The rows of Y fall into 4 groups, which share some directions, and each row is roughly a mix of its group's hidden directions.
Y (135 x 10):
[[ 17  53  18 -48 -17 -40 -33  15   2  -8]
 [ 18 -18  34 -21  49  37 -23   1  -3 -49]
 [-24  65  10  13  41  -1  26 -31 -24   0]
 [-26  13   4 -23  32  72 -24 -22 -15  11]
 [-25 -38   9   4  62  18  20  -4  22 -41]
 [ 20 -62   0  11 -13  16 -38  12 -50 -11]
 [ -9 -48  11  -2  -7  50  38 -39 -29  -6]
 [ 11  44 -59  41  35 -17   2  -7  -5 -13]
 [ -4  -4 -36  18 -48 -40  27  38  19  30]
 [-30  40  12 -21 -27 -48  48  -6 -14 -15]
 [-21 -16  54 -11   1 -62  -2 -37  -4  -2]
 [-10  20 -48 -13   7  47 -31 -50  -4  16]
 [-29 -28  13 -13  17  16 -37 -38 -36  49]
 [-15  56 -20  -3  45   9  40 -31 -22  -3]
 [  7  39 -25  25  56  14  45 -16 -22 -10]
 [  6   2 -21 -19  60 -17  48  -2 -11  42]
 [ 16 -12 -36  45  26  56   8  18 -28 -13]
 [ 29  13 -36  32  52  48 -13   5 -12 -17]
 [-42   8  25 -33 -45 -30 -30 -28  24  16]
 [ -5  57 -24 -34  31  30   0 -23 -36  17]
 [-19  17 -45  17 -20 -30  57 -13  -9  34]
 [-29 -37  -4   0 -64 -40  20   5  13  20]
 [  0  70 -23  43  19 -12  21 -12 -16 -19]
 [ 50 -24 -10  -2   8  37 -49  43  -7   4]
 [  4  75 -16  -2  11 -38  34  -1  -5 -19]
 [ -5 -54 -15  27 -31  33 -19 -19  18  45]
 [ 18  47  11  12 -10 -66   4  28  -7 -30]
 [ -1   6  14 -22   9  57   7 -15  39 -56]
 [ 11  68   0  21  50   3  20  -6 -13 -26]
 [ 25   4 -37  14  30  68 -21   5 -26   1]
 [  9 -67  15  19 -32  -9  11  47   6 -17]
 [ -3  17 -50  54 -34 -18  32   9  14  21]
 [-30  -5  13  12 -43 -32  62  -8  22 -21]
 [ 29 -44  -6  35  29  13 -43  -3 -16  43]
 [ 28 -15  10  19 -54 -17 -35  44 -29  17]
 [  7  20  33 -27 -17 -61  11  -8  43 -24]
 [  7  -6   8 -35  75   5  -9   7 -34  25]
 [ -1  75  -8 -25 -16 -35   5 -10   2 -32]
 [-18  36  -4 -30  -3  47  33 -52  -6 -18]
 [ 20  27   9 -18 -43  -5 -57   7   8  47]
 [-21  -4  30 -16 -20 -14  27  43   0 -64]
 [ 24  -3 -39  60 -27   5 -24  33   1 -26]
 [  9 -57  -7  14  40   5  -7  17 -24  53]
 [-45  31  32   3  21 -25  31 -51 -13  11]
 [ 29   2   1  -4 -78  11   5  13  34 -22]
 [  8  57 -52  20  20 -36  19 -23   4   3]
 [ 22   9 -33  32 -52 -16 -31 -21 -42 -11]
 [-15  34 -22 -11  70  18  17 -31 -17 -16]
 [ 39 -20  -9  20   3  -4  70  29   2 -28]
 [ -3  14  42 -40  15   1  18  -7 -69  -1]
 [ 15 -27 -41  32 -17  34 -54  19  21  -6]
 [ -3  34  14 -32  29 -20 -58   9 -17  40]
 [-14  -4 -12 -45  -2  59 -46 -24   9  19]
 [  5 -64  24 -17 -47   5 -33  14  16 -13]
 [  8 -33  22  -6 -73 -15 -17   5  22 -32]
 [ 13  22   3   0 -29 -61  49   2  13 -34]
 [-13 -39  35 -36  50  13  12  23 -17  33]
 [-10  27  16 -36  44 -11  63  -5 -24  -1]
 [ 30 -38  -9 -26  -8 -38 -31  33 -16  45]
 [-14 -62  21  11  43 -19  43   3   5  13]
 [-34   6  32 -35 -21   6  41  12   3 -56]
 [ -8  66   7 -40  24   9 -21 -37 -12  19]
 [ 28   3 -22 -17 -49  34 -40  34  -8  31]
 [ -8 -67  -1  56 -14  -5 -11  15  27  -1]
 [-35  28  35  -6  44 -20  46 -25 -13 -21]
 [ -6  63 -34   6  -9  44  -2 -36  13 -16]
 [-30 -28  21   3 -43 -51  43  20  11   3]
 [ 15 -59 -13  21  -5  -1  23  55  11 -30]
 [ 17 -45 -42 -25 -16  -4  38 -44   1  26]
 [ 26  18 -53 -32 -30   5 -31   2  11  46]
 [ 13 -13  51 -34  64  -5  -9 -15 -12  17]
 [ -1  62 -20  10  34  41  32 -25  -1 -11]
 [ 27  36 -11 -11  63  41 -27 -11 -15  -9]
 [  2 -47 -10  24 -66   0   7 -16 -18  33]
 [  2  -7  -5 -55  -4  10 -49 -10  32  47]
 [-28   7  11 -29  38  70   5 -23 -13   9]
 [ 26 -46   2 -31 -48  -6 -26  41  21   7]
 [ -4  18 -44  -4 -39  33  -6  60 -12  19]
 [ 30 -27 -20  14  28  30 -42  -5 -24  52]
 [ 11  -1  33 -70  14  40 -17  -5   5  25]
 [  4 -13 -69  53  12  10 -17   5  16  17]
 [-33  31 -33 -40 -37  23  31   3  33 -14]
 [ 21  -3 -21  19  70  38 -16   4  -8 -32]
 [  0  38  20   3 -33 -39  41   1 -13 -52]
 [ 10  35   9 -26  33  32 -61 -23 -15  16]
 [  0  56  16 -48  -8 -32 -40  14  -9  17]
 [  8 -26 -37   4  27  16 -44  -5 -28  56]
 [-19  -8  -7  11  67  23  27 -16 -11 -47]
 [ 26  61 -22  10  13  34  25  -1 -14 -43]
 [ -3 -48  52 -24  -2 -33 -13  40  15  16]
 [-19  16 -29  29 -41  -6  27  23  15 -58]
 [-11 -11   0 -21 -44  32  32 -60 -11 -24]
 [-27 -43  32 -29  60   5   5   5 -17  23]
 [-20  35  -2 -30  29  57 -25 -20 -35  10]
 [ -3 -25 -28  50   2  46  50  -3  -4 -21]
 [-16  17 -40  25 -67 -29  11   3  14  22]
 [ -2  22 -59   1 -60  22  -8  14  12  23]
 [ 24  16  27 -57  46  -9 -24  30 -16  18]
 [ -5  20 -21 -24 -38  10 -48 -44   3  42]
 [ 10 -22  35 -32  69   6 -11  16 -32  -1]
 [-10 -60   9  30  14  54 -18  -7 -20  20]
 [ 22 -37 -24  34   5  50 -50  10 -16   2]
 [ 15 -50  40  -8  13  28 -44  25  -2 -32]
 [  1 -41  39 -39  -5 -21 -17  56  14 -13]
 [ -2 -62  12  16 -50   3 -22  27  -5  31]
 [-22  15  18 -29 -61 -51  14  18  18   1]
 [ 20  42  -3 -36   8  29 -35 -53 -12  21]
 [-46  23   2  -8  -9 -18  60 -35  13 -30]
 [-13  -2  18  32 -30 -33  52   4 -22 -47]
 [ 17  -2   0 -34  38  23 -60 -25   3  36]
 [-14 -62  15 -17  10  -5 -39 -24  12  45]
 [  4  24  -7  21 -76 -40   1  18 -10   7]
 [-45 -21  14 -29 -59 -14  21 -29   5  22]
 [-40 -33   1  39 -23  11  40 -16   7 -47]
 [ 10  40  -6 -76   3   1  24  -7 -24  14]
 [ 15  47  -7  10   0  23  22 -16 -51 -49]
 [-19 -26   4 -14  24  74 -30 -10   3  25]
 [-28  12  38 -13  16 -51  44 -14 -34 -13]
 [-11  81   9  -6  11   6  22  -7 -20 -33]
 [ -5 -12  -3  -5  67 -24  47   2 -23  30]
 [-27  35  25  25 -17   1  20 -24   7 -67]
 [ 20  -8 -20  60  42  24  11  30 -23 -22]
 [ -1  59  18 -43  20 -42  21  20 -12  -8]
 [-16 -75  18   8  34 -21  19   3  22  16]
 [ -5  19 -33  17 -27 -41  61  10   3  30]
 [ -4  17 -30  75  22   4  39   9  -9  -8]
 [ 27 -26 -16  45 -10  -9  26  53  15 -38]
 [ 11  33  -7  47  48  -2  16  49   8 -22]
 [ 10  -7 -38  52  35  37   8  45  -1   5]
 [ 15  23 -20 -35 -31   2 -49  -7  -2  56]
 [  9  38  -8 -66  23  12 -27 -30 -10  25]
 [-18 -27  -3   9 -55 -17 -38  23  -4  50]
 [ -2 -58   4  46  -9 -32  41 -14  10 -19]
 [  7  21  -9  -7 -52 -35  57 -22  23   9]
 [ 13 -52   4  10  55  38 -26  12 -25   8]]
Here is one row of each group, with its name. Which group are the others in?
[  5  38  25  35  58 -30  17  -8 -14 -27] -> D
[-24 -23  32 -67  17 -13   3   4  42   0] -> F
[ -4 -56  28  15  -7 -15  -4  64   7 -21] -> A
[-17 -37  12  -4 -70  39   1  -1  26  -3] -> T

[ 65 -10 -10 -28   6  25 -41  -6  15 -33] -> D
[ 14 -28   9  48 -58 -30 -13  11   6 -31] -> F
[ 26   0  18 -58  24  33 -53 -11  -4  -7] -> A
[-27  11  29   3  46 -29  54  18  -2 -34] -> A
[-13 -39  -1 -23 -65 -32   6  11  35   1] -> A
[ 31 -32  34  38  23  27 -25   6 -11 -49] -> T
[ -1   8 -36  36   4  60  47  -8  -8 -18] -> D
[ -4 -17  32 -32 -42 -62  -9   8  27  -2] -> D
[ 11 -15  17 -20 -66  -5 -44  18  29 -19] -> F
[-22 -35  13 -66  -3  38 -13 -29  15   5] -> F
[-34 -47  14 -25 -49 -14  13 -28  24  24] -> D
[  6 -39  21  12 -17 -64  43   9   4 -22] -> F
